128 stands for zero in the data rows.
Here are some points, one per row:
154,105,140,147,173,125,115,124
163,123,169,159,162,91,83,184
76,116,116,124,113,144,175,93
176,126,171,185,190,100,93,153
113,126,95,127,105,138,151,141
207,104,168,179,179,127,94,158
143,139,157,129,134,118,113,130
117,123,103,147,157,128,163,92
31,140,100,40,57,159,179,64
83,122,137,88,101,157,160,85
90,97,123,170,127,155,190,112
193,151,123,139,180,81,71,168
127,113,133,153,122,132,125,158
80,136,142,107,114,118,138,122
159,105,129,163,142,138,121,152
128,139,117,91,110,140,120,109
150,121,140,118,134,110,77,178
145,136,137,130,138,128,134,112
100,130,155,140,117,141,146,102
123,114,148,156,145,113,120,145
145,141,132,145,116,101,94,183
123,136,107,124,111,126,132,140
91,148,129,98,97,129,137,113
170,123,105,184,168,114,131,152
98,117,103,90,81,150,142,123
96,122,120,129,97,130,142,144
117,106,149,160,123,128,138,158
These points spread out most along one direction. For each point below, how far along it does it lie, from 0 to 99? The average is 50, and the first point in the table lies past the average.
139,148,104,79,136,118,109,92 45
67,126,79,95,66,171,175,94 20
41,127,147,39,59,171,157,55 12
128,93,171,138,147,136,131,132 54
161,153,99,142,141,102,98,156 61
141,124,134,93,112,136,106,137 48
149,112,118,219,188,95,150,179 70
163,129,137,125,137,117,98,143 59
140,128,152,199,184,98,141,143 66
128,132,105,158,155,118,155,115 50
80,156,87,43,57,169,168,60 14
255,145,129,166,202,82,33,182 92
96,152,126,85,70,155,133,109 31
126,142,157,88,108,124,93,129 48
114,153,127,111,116,131,137,92 40
125,93,142,143,121,166,144,120 46
158,137,132,135,149,110,106,142 60
118,127,73,117,112,137,152,126 40
146,151,119,92,136,132,118,84 45
